Each row is where one point has got to under a steady rotation. How many ticks took it there?
The counts run from 0 to 698.
[-42 -16   5  15  28  19   9 -43 -49  14   6   3  -2  46  24  13 -26 -13
 -15   8  -6   8  37 -30  20   6 -27  -6  30   9  -6 -17  -6  -2  15  -6
 -46  46 -48  41   8] -> 539
[ 18   0 -11  18  18  40 -27 -13  11 -29 -19   8  -3  23  17  -3 -16  -1
 -27  18 -41 -25  33  19  53  37 -30  10  77  12  12  22 -16 -15 -28 -19
  -4  -8 -22  -5  21] -> 347
[ 31 -48 -16  -2 -10 -26  -3  46  57  19  38 -26  12  -3   9  -4 -11  14
  28  41 -24 -13  -3  14   3   1 -18  36   0  41  35   3 -23 -15 -16 -25
  38   5   5 -23  16] -> 209
[-12 -11  35 -14   8  -1  27  49   0  23  49  17 -40  29  38  12   5  -6
  -2 -33   6  24 -13   8 -34   8   4   3  -7  35  15 -10  32 -14   5  28
  29  29  22  14  15] -> 548
[-17   9  21  -4 -10 -32 -25  65  18  12  11  -1  29  38  17 -18  37  36
  20 -18  30  -9 -41  13 -12 -33  25   2 -50  28  -3   1  17  -9  13   8
  24 -32  -1   5 -10] -> 271
[  7  -1 -24   1 -11 -16 -25  40  44 -34 -16 -10  21  46 -13 -37   9  -7
 -17   2  19  59 -21  16 -15   4   6  27  17  54 -16  -8  43 -13   2 -29
  20 -43 -15 -23 -18] -> 156
[  9 -24 -38   3  19 -51 -45  28  30  24  19 -21  25  43 -23  34 -18 -25
 -14  15  10   0  40 -23 -17  10  13  11   0  47 -26  -3   9 -18  -6 -19
  14 -17 -23  25  -5] -> 401
[-17   9  17  16  11  21  46  52  -7  28  23   6 -11  37   8  20 -18 -22
   0 -12   3   4  -8  29 -30 -13  11  12   7  57   9   4  19  14  27   8
  -1   2  29 -15  29] -> 168
[-18   1  16 -44 -26  75  21   2   1 -15  32  60  -9  36 -19 -18  47 -16
   2 -18  18  36  -6  11  29  11   4   1 -13  15 -22 -11  11  -3   0  42
   3 -14 -26  21  16] -> 518
[ 46  29  22 -25 -41 -30   8   3  14  27 -11 -40  34  30 -15 -30  22 -18
 -16 -35  14  36  12  -4 -20 -28  25   4  -9  20 -14   7  16 -22  11  -5
  16 -55  36  24 -37] -> 37
[-57 -27  -2  23  22   0  11  14   0  46 -22 -30  19  32 -17   8 -43 -29
 -13  33   9 -28  23 -26   4  30 -14  -8   1  24 -17  15  45   7  33 -37
 -29   8   8  -6  13] -> 666
[ 17 -14  18 -26  -7   5  37  -2  24  20  15   9 -56  35 -17 -44   3 -31
 -26  12   0   8  -4  11 -44  -5   8  41  11  24  34 -23  41   5 -11  12
  25   8  47 -12 -26] -> 319
[ 37  23  14  -1 -21 -35  15   6  15  38   2 -36  44  20 -30 -31  17 -34
   1   6  -9  28 -12 -28 -22 -29  -4 -12 -41  13 -27   4   1  17  -1  22
   4  -1  33  11 -75] -> 417
[ 19 -29   8 -42   8 -12  12  17   7  29  38  -7 -30 -15   8 -24  10  14
 -12 -13  -5 -18 -24   1 -34 -15  19  -1 -35  20   4 -11  -3  35 -48  53
  17  31  35   1 -38] -> 579
[ 49  15  30 -40  -5 -20  44  26 -15   5 -17  -9 -11  21   2 -18  17 -11
 -12 -37  30  -1 -27  -4 -58 -37  44  25   1  58 -12 -38  -6  21 -19  18
  11   1   8 -17 -19] -> 506
[-25  -6  21 -42  18  19 -20 -21   9   0  26  10 -36 -34  39 -38   0  15
 -34  10  31   1  -3 -26  23  15 -18 -29  11 -42 -21  40  29 -13 -26  26
  -3  -2 -17  35  -1] -> 212
[ 27  14  34 -43 -38 -12 -15   4 -24 -37  24  39 -18   8  20 -13  31 -10
  -8   3  43  33  -3   5  -9 -16  28  25  37 -15  48 -24  -3  -5   4  11
  38 -14 -19  11 -21] -> 247
[-36  -7  63 -11 -43  15  31  21 -14  14  55  30   6  -1  12   3  11  -2
 -19 -18  11  21   2   7  -7  18   2 -11  -7  14  -4  22  52  35  26  51
  32  24  10  37 -15] -> 49
[  4  17  40 -17  -1  45  35 -26 -32  -1 -12  -6  -1  -6 -26  13  20 -23
   5 -23   7  13  47 -29  29   9   6 -33   9   2 -51  26 -20 -10 -15  40
 -36  -5 -50  36 -12] -> 14
[-10  28   9  21  12  -7 -50   4 -17  12 -33 -35  50  45  27  27  -9 -26
 -13  -3  -6  -8  18 -28  19   1  -8 -33  28  32 -27  39 -13   9  -3 -19
 -30 -35 -26   9  -7] -> 629
[ 46   1  -6 -71 -28  13   2   1  -1 -10  44  22 -30 -10  27 -23   1   6
 -43 -17  33  16   2  32   1 -20  -1  30  38  -1  48   1 -37  22   0  26
  30   3  20   4  28] -> 590
[-18 -29  11 -11   2  28  46   1 -14 -24 -33  35 -34  21  23 -20   3  13
  23   0  13 -54  -9  17   0 -10  -2  44   7  -5  37 -24 -15  -2 -15 -16
 -31  34 -33 -12  40] -> 107
[ 28 -17 -12  -7 -29   7  31 -22 -27  15   5  -5  23  -1  -7  10 -21  -4
  -6   5 -30 -86  23  -8   5 -17   4  -2  13 -30  36 -16 -55  25  -9  -9
  -1  35   9   1  30] -> 226
[ 15  36  40 -37 -11   6 -25  -8 -31 -32  19  27   7   2  44  -8  20   3
 -28   1  21  24   7   4  36 -15   6 -30  32 -38   8  26 -17 -15  -3  16
   6 -35 -36  37  -3] -> 248
[  0  12  15   1   7  -9 -42   0  45  16  65 -29   3  -2  14 -31 -13 -24
 -31  55  -9   1 -38  -5  -5  10  12 -32  -7   7 -20  18  29  20 -21   3
  37   0  48  -1 -25] -> 682
[ 27  19  17 -35 -10   1 -10  40   0  31  69  38  25  34  19  14  32   9
  -4 -19   9  -3 -14   1  -6 -25  27  -8 -50  25 -20  -8   5   6 -12  26
  49  11   6  10 -20] -> 272
[  3  -2  10  28 -19 -30  14   3   5  38   3 -30  58  36 -30 -29 -32 -27
  13  34 -15  -5   1 -19  11  -4 -30 -19   6  32 -32   3  -6  28  33 -26
   6  17   7  -6 -23] -> 292
[-13  11 -13 -17  -5  32  -9  41  18  26 -17   5   7  49 -23 -32  43 -19
  10 -26  32  24  19  10  24   5  11  -1   2  39 -19  32  11  -4  12  25
 -18 -64   2  22  -6] -> 265
[  4   0  28 -14 -32   4  48  61  -1 -20  42   4  33  -1   3  27   5  27
  18   7  22  11 -40  26 -17 -22  45  26 -37  17  16 -21  10  -4  38   6
  20  13   3 -22  30] -> 397
[ -7 -39  -5 -46 -20  12  16  -5   1 -15  48  44 -32 -27  22 -52  16  31
 -34  -7  38  15 -19  15  11  14 -12  -6  20 -30  35   8   0  12   0   7
  28  26  -9  27  42] -> 211
[ 27 -24   4  -2   0 -22 -23  32   5  16  60  31  17  31 -32  22  16 -16
   5  19   4 -39  10 -22  -2   5  19 -23 -12  29 -64  -8   6  22 -15   0
  58  27 -10  16 -12] -> 147
[  4 -58 -21 -24 -11  18  23 -22  -1  -1  46   9 -37   7 -22  -4 -26 -35
  16  45  -8 -22  28 -23   7  28 -37  -1  14  -3  12 -19 -39  29 -22   1
  10  48 -15  10  18] -> 455
[ -5 -27 -27  21  29  33  14  24  42  32 -33 -20  -2  26  -2 -50   1  23
  29  13 -15 -61  14  36   5   2 -10  29 -11  22  12  16  22 -20 -17 -18
 -16 -12  35 -19  25] -> 697
[-20 -18  12  20   0 -15   4  43  28  36 -19 -36   2  47  28 -35  -4  43
 -17 -12 -21 -16  -5  29 -19 -11 -14  29  -8  16  37  19  39  -3  -8  -6
 -13   1  41 -16  -8] -> 198
[ -3 -52  -2 -16 -43   4  40  -7  -4  12  38   1  21  19 -21  14 -26   0
  27  17 -16 -12  33 -19   9  13 -13  38 -28 -13  38 -24 -27 -20  42 -16
  17  50 -21  14  25] -> 299
[ 15  16  11 -30 -13  37  45 -12 -10 -43 -19  -1   5   8  -5 -49  30  28
   1 -26  13  21 -17  -4  10 -30  -1  -3   2  19 -55   7 -19 -23  -6  18
 -24  12 -21  14 -12] -> 633
[ 25 -35 -28 -19 -22  -1 -10  -7   4  19  45   2  38  16 -35  44 -21 -23
 -33  22 -17 -24  24 -29 -19  24  35  22  18  28 -53 -21  -8   4  -7  -6
  33  34   1  15   8] -> 527
[-21  12  12  21   8  -5 -19  36   1  -1  -4 -56  25  10 -17  53   2 -11
  76  53  -5   2  14 -26  12   9   4 -20 -23  21 -13  14 -12 -51   8 -47
 -31 -20 -47  -6   1] -> 395
[  8   8  28 -65 -11  41   3  -5 -13   0  13  27  -9  -9  14 -15  50   9
  15 -34   0 -16  23  17  39  -5  29   1 -18 -30  25   6 -13  -9 -34  57
   2  -1 -20  18  -6] -> 362
